Read these off the array that follows. Counting starts at 1.
1) Read off the entry in row 3 and column 2.
2) Read off the entry at row 2, column 1.
3) Read off the entry just right of the centre entry.
4) Read off the entry in row 2 and column 3.
5) Read off the entry in row 1 and column 1.
6) Read off the entry just left of the centre entry.
7) Read off the entry at row 1, column 2.
8) Read off the entry in row 1 and column 3.
array([[104, 111, 106, 110, 142],
       [108, 107, 106, 111, 141],
       [111, 112, 110, 111, 139],
       [114, 110, 111, 115, 136],
       [114, 112, 116, 108, 140],
       [110, 107, 106, 112, 140],
       [114, 115, 113, 114, 139],
       [111, 107, 112, 108, 138],
       [108, 106, 109, 111, 139],
       [110, 111, 108, 112, 140],
       [108, 110, 109, 112, 139],
       [107, 105, 108, 108, 139],
       [107, 105, 107, 108, 141],
       [107, 110, 109, 109, 141],
       [111, 112, 108, 114, 139]])
1) 112
2) 108
3) 108
4) 106
5) 104
6) 107
7) 111
8) 106

Read these off the array that follows.
1) What is the first entry in reading order?
2) What is the last entry of the smallest entry's row?
3) What is the 3rd largest entry?
4) What is the second entry in reading order?
5) What is the 2nd entry on the main diagonal?
6) What is the entry in the bottom-left corner?
7) What is the maximum?
8) What is the entry directly below 143?
[[131 119 126 120]
 [121 124 118 124]
 [127 133 143 130]
 [133 120 133 131]
 [125 116 149 119]
 [113 126 115 123]
 [136 126 129 119]
 [123 144 115 141]
 [131 135 130 122]
 [127 131 129 119]
 [136 131 123 129]
 [137 130 114 128]
 [124 131 105 124]]
1) 131
2) 124
3) 143
4) 119
5) 124
6) 124
7) 149
8) 133

[148, 111, 154, 135, 108, 152, 116, 143, 120, 132]
The entry just right of 111: 154
Give the entry just left of 111.
148
Give the entry just left of 152.
108
